rotation ticks, each row followed by its count of ticks
The counts run from 0 to 163.
[167 145 107 128  92 115 106 189 122 124 175  96 150 103  90 105 123 126
 129 100 157 177 113 179 125 177 129 136 104 115  89 126 116 153 111 166
 115 115 134  99 151 102 147 106  97 172 126 129 110 132  96 109 161 110
 132 111 140 189 117 113  96 136  94] | 71
[116 103 160 171  91 134  46 165 114 118 165 142 162 128  97 106 103 110
 136  82 152 157 140 161 137 157 114 141 125 126 116  97 118 171 142 139
 125 134 138  94 108 101 128 131 116 181 134 147 125 103  91 146 167 112
 121 143 154 164 105 106  98 137 127] | 69
[ 87 117 143 140  80  86  87 173 118 106 175 104 179 123 108  96 119 127
 183 129 137 132 136 189 106 128 126 125 121 115  90 109  91 129 148 188
  81 107 129  93 100 145 152 124 130 136 138 128 116  76 108 152 165 132
 162 148 133 130 116 129 100 126 121] | 67
[147 112 107 125 102  69 152 143 106 147 174 124 108 100 137 149 149 136
  93 148 130 127  72 143  85 144 164 131  71  72  87 152 159 130 111 148
 118 135 132  56 122 106 124 147 108 125 136  98 114 171 131 125 119 124
 115 125 159 119 152 113 115  95 109] | 5
[162 117 140 176 126  90 107 150 109  85 129 138 140 160 132 144 102 167
 117 132 111 139 154 110 153  68 126 122 128 114 138  86 106 118 105 166
 147 146 158 145  94 118 150 141 168 184 158 171 131 134 101 150  92 156
 108 172 118 135 135 146  72 137 113] | 84
[124 127 136 101 117 121 205 145 114 128 175 128 133  70 151 102 129 141
  74 130 146 109  90 126 117 137 129 151  91 119  91 137 110 109 143 129
 134  94  86 109 142  98 106 161 160 130 163 114  93  80 131 109 127 140
 112 155 176  97 145 136 143  98  99] | 9
[108 147  98 147  94 119 161  97 133 155 144 113 134 113  75 129 144 109
 140 131 145  94 107 149 118 107 154 184 147 124 108 137  46 136 152 131
 144 119 103  56 184 113 108 117 142 120 118 151 101  99  82 149 108 170
 158 131 146 113 140 135 107 157 103] | 163
[ 95 137 145 141  97 124  58 158 112 109 170 123 183 142  83  96 117 108
 161 118 145 138 130 208 118 123 118 144 128 117 119 121 101 148 138 156
 117 113 133  86 119 100 120 127 124 159 131 139 115  97 104 152 178 108
 151 147 174 159 105 127  96 120 116] | 68
[151  99 148 178 188 164 153 138 139  97 156 166 121 111 117 142 143 132
 100 150 183  93 170 127 164 110 111 163 142 113 139 101 101 107 156 146
 174 118 134 115 147 101 163  92 110 126 151  99 122 164 137 113 141 161
 125 108 155 131 162 161 100 143 120] | 149
[134  96 155 184 147 154  82 124 125  60 151 147 109 115  92 140 149 153
 130 130 188 135 124  83 129 154 144 134 158 119  86  81 107 143 153 146
 133 103 124 132 145 115 146 111 106 114 113 109 126 124  80  89 139 170
 121 146  95 103 121 128  82 131 138] | 62
[104 129 128 184 130 157 148 132 125 137 167 153 126 144 137 165 105  99
 115 176 110 110 107 107 146  86 115 146 146 144  94 131  94 119 168 120
 139 159 130  75 108 113 141 128 202 148 140 159 107 132  85 139 118 198
 114 144 143 112 145 142 100 150 127] | 47
[104 105 104 171 157 149 137 161 100 135 145 141 188 137 129 152 131  77
 106 165 160 109 109 142 162  91 107 155 138 117 136 146 106 137 148 117
 132 157 165  69 142 126 128 122 156 154 129 129 119 113 101 135 138 164
 110 111 174 128 156 112  88  95 166] | 50
[141 119 123 104 122  74 159 158 103  89 157 142 162 114 169 144 149 132
 114 123 170 147  84 167 114 144 150 145 135 129  72 133 126 118 145 197
 154 123 133 112 119 167 123 146 177 111  87 127  65  95 107 175 115 135
 106 137 130  81 116 132 116 155 113] | 56
[122 120 122 130 118 104 137 137 103 140 165 166  83 108 130 135 148 130
  73 138 145 129  84 121  98 118 143 137  69  78 116 136 150 132 121 134
 157 123 112  58 117  89 114 162 117 134 135 110 105 162 143 125 116 131
  91 127 207 100 146 118 125  94  93] | 6
[130  53 163 153 143 125 118 147  90  87 168 138 124 111 194 163 134 160
 139 139 152 104 172 113 138 155 144 115 122  88  92  96 120 131 134 169
 142 127 148 140  77 120 201 107 126 109 144  97 119 163 148 126 126 152
 125 151 120 113 157 154 104  89 108] | 15
[146 130  79 128 163 101 135 181 110  94 177 128 192  96 145 160 146  99
  98 169 196 161 101 146 131 112 134 142 122  92 120 142 133 137 108 166
 151 132 155  92 135 150 136 127 144 123  77 106  91 131 127 118 125 149
 107 102 159 114 135 125 115  95 132] | 53
[160 113 153 141 144 144 136 141  97  66 167 121 146 102 121 113 177 149
 116 119 169 107 111 137 142 154 137 168 141 131  81 145  96 131 166 157
 127 120 108 109 217 114 111 141 121  93 108  82  90  81 102 124 162 118
 138 132 101 115 124 123  83 129 144] | 60
[146  90 143 162  84 139  74 114 130  74 142 141 142 123 107 148 134  94
 126  91 152 132 159 156 173 143 120 150 149 126 136 132 117 182 154 133
 148 146 137 101 107 130 148 105 104 141  99 116 112 137 113 183  72 111
 116 112 153 148 154 106  85 182 136] | 157
[129 100 141 153 138  66 128 177  83 124 173 126 112 118 148 161 135 136
 158  99 181  95 120 140 120 121 138 109 145  98  77  88 175 123 135 176
 145 132 112 115  80 166 153 153 124 130 135 112 170 151 129 129 151 133
 151 166 114  95 142 156 120 109 104] | 103
[142  66 138 145  88 145 133  95 107 103 134 153 127 125 114 158 127 111
 128 112 123 118 142 161 128  90 137 120 109 124 125 140 148 150 130 111
 139 130 100 111 117 155 115 110 143 179 102 136 122 109 110 151  70 157
 133 160 157 156 182  95  43 138 151] | 40
[120 136 105 140 103 131 142 128 127 150 172  87 156 112 135  98 117 109
 160 118 137 112 146 142 159 125 120 139 145 117  94 149  43 135 133 164
 121  98 123  97 100 105 153 145 140 118 154 108 142  98 123 105 108 143
 179 151 165 133 155 149 152  90  89] | 115
[105 126 148 128 137 148 125 165  98  99 168 137 136 113 138 149 121 133
 119 153 152 145 164 152 142 110 122 135 141  86 138 123 100 142 161 186
 173  92 143 132  97  82 169 123 144  80 153 120 123 131 148 173 148 116
 121 154 190  90 144 172  92  91  90] | 17
[142  67 106 147  84  82 115 144  99 147 152 124 103  92 137 178 138 125
  97 123 132 117  97 124  97 161 149 122  80  81  97 142 177 140 127 117
 110 152 139  62  76 123 138 149 103 136 123 105 130 177 109 145 101 136
 112 143 146 120 159 110 109 111 131] | 4
[116 122 106 126  82 115 124  95 133 111 165 145 129 115 115 156 148 153
 145 100 177 128 163 119 136 157 144 134 116 117 121 117  58 148 159 178
 130 100  91  92 102 155 183 110 112 118 136 114 124 131 134 131  78 176
 103 119  96 119 155 116 145 163  91] | 26
[187 108 160 160 107 152  93 103 159  88 134 139  78 104 103  87 130 132
  91 110 165 131 102 153 145 112 109 124 123 128 105 111 130 148 170 130
 123 106 119 125 100  88 111 156  79 144 128  80 137 141 108 111 112 136
 136 151 213 134 141 126  91 150 147] | 109
[157 101 139 175 118 160 138 103 138  94 205 144  96 131 129 173 128 118
 115 153 103 144 134  86 109 126 132 131 108 139  82 122 123 127 143 138
 157 162 117  87  99 134 160 119 159 156 118 132  89 158 124 114  68 164
 121 135 104 131 160 100  84 163 109] | 44
[137 102 168 152  96 130 124 165 116  91 145 134  93 107 120 122 114 125
 133  64 168 116 141 142 114 125 120 118 135 105  87 104 175 142 190 149
 159 118 111 118  55 124 110 180 111 141 139 104 168 104 128 163 139 111
 131 185 178 113 150 129 111 144 143] | 106
[153 116  73 162 125 104  88  98 121 106 137 143 119 129  88 199 136 141
 100 150 161 167 101 112 122  95 113 117 114 104 127 138 142 176 153 141
 139 150 151 123 110 111 124 164  90 155 124 122 159 141 105 142  71 117
  93 168 123 108 145  99  89 118 144] | 91
[174 157 114 126  78  86 140 137 111 150 139 109  98 120 107 130 145 161
 149  76 166 157  88 146  94 151 150 106 117  85  72 110  87 123 118 187
 114 115 104 108 136 129 146 100 154 181 135 148 125 134 103 118 136 180
 122 134 108 149 139 114 121 155  84] | 74
[131 107 138 174 165  91 104 150  80 127 161 156 111 126 122 174 127 140
 130 106 208  90 115 137 139  93 143 137 148 120  98  71 171 138 124 154
 174 123 128 122  96 144 154 144 114 143 145 127 185 172 113 111 153 138
 125 169 130 110 122 167 117  98 112] | 102
[123 102 147 119  92 103 185 150 107 121 173 133 110  92 173 126 132 146
  93 118 142 104  84  86 107 158 141 128  72 103  88 128 122 110 143 143
 133 112  85  79  95 122 116 164 158 134 156 110 106  92 139 123 110 169
  83 154 147 100 152 114 144 132  96] | 8
[ 97  96 129 137  70 110 109 141  73 139 146  92 151 106 142 168  90  93
 127  87 120 110 131  97 167 118 151 128 124 131 121 122 137 162 139  95
 135 117 123  76  76 125 129 170 135 143 155 152 179 107  83 130  96 131
 147 184 119 135 174 144 119  98 104] | 0
[139 141  94 136  76  91 167 117 132 136 160 105 113 105  97 149 155 113
 138 114 142 115 107 120 124 145 149 164 133 127  76 133  62 116 164 165
 112 119  98  59 156 149 131 122 149 120 115 133  98 110  77 143  92 175
 149 123  98 114 134 120 117 191  85] | 162
[120 106  85 112  89 108 130 133  95 166 165  76 156  78 116 154 103  87
 105 147 122 121 101 157 114 113 146 136 111  98 113 165 157 154 125  97
 140 124 138  79 117  84 121 148 117 135 125 128 143 117  98 139 123 109
 161 155 182 142 171 142  91  67 115] | 2
[115  91 151 156 129 125  85  91  98 100 178 158 103 135 109 170 119 154
 110 167 117 112 161  86 122 102 155 148  78 104 136 101 114 143 117 128
 172 123 124 112 113  83 160 127 118 103 144 132 128 152 136 131  88 113
 130 173 118 105 138 147  89  85  78] | 131
[152 167 109 147  94 135 103 107 147 107 168 145  94 133  60 153 148 113
 109 118 167 161 122 121 140 123 142 173 141 119 110 128 106 162 151 143
 179 118 129  61 138 112 149 107 130 126 100 149  97 157  93 150  85 137
 112 101 149 115 150 130 107 186  73] | 160
[178  93 121 139  73 113 116 133 138  87 162 106 133 111 120 141 149 108
 134  97 149 142 149 142 159 180 137 142 138 119  98 152 130 153 142 178
 124 142 135  76 124 144 157 109  95 131  92 117 108 158 105 154  83 114
 133  99 119 148 154 103  91 186 107] | 158
[112  92 150 120 142 149 154 105 108 132 155 164 127  82 154 106 118 138
  61 128 166  87 105 119 124 118 120 144  99 128 110 121 102 139 145  88
 159  96 102 124 120  86 108 146 155 141 148 118 107  69 102 120 114 175
  96 162 190 117 142 133 129  94 120] | 10
[136 128 126 150 120 131 107 141  81 103 126 123 170 144 119 162 107 118
 105 112 128 155 127 126 189  69 103 124 137 125 158 158 111 151 138 144
 164 142 144 122 127  83 102 174 164 179 150 159 152 105 109 148 116 115
 115 172 131 148 159 138  65 105 123] | 87
[101  66 133 129 108 109 120 151  90 123 158 163 140 101 149 182 139 122
  84 130 166 120 118 129 136 147 133 112  86  99 148 114 180 157 144 136
 112 122 117  93 107 144 162 111 111 163 152 117 145 173 131 139 124 171
  61 124 142 161 176  97 109 111 130] | 139
[163 105 112 188 165 140  96 125 148  89 115 139 139 126 101 107  91 142
 113 120 143 132 186 105  97 102 123 137 100  77 107  90  72 128 104 113
 148 147 146 136 103 107 158 133 127 192 126 137 102  92 128 110 106 159
 148 170 139 161 136 100  88 122 160] | 80
[129  92 132 115 133  99 114  88 105  94 187 121 118 108 120 167 138 160
 114 175 118 104 136 113 113 100 164 154  70  93 137 130  96 141  93 132
 151 117 129 111 155  83 142 116  96 100 130 112 106 135 146 115  83 102
 162 148 134 115 144 153  64  66  78] | 130
[136 118 145 155  97 121 128 125 126 131 181  99 122 136 158  90 122 124
 176 106 147 104 139 109 170 138 127 128 139 124  80 128  44 118 137 165
 119 114 109  86  64 125 151 144 146 147 148  95 155 125 118  97  90 172
 156 159 127 122 159 147 168 118  87] | 114
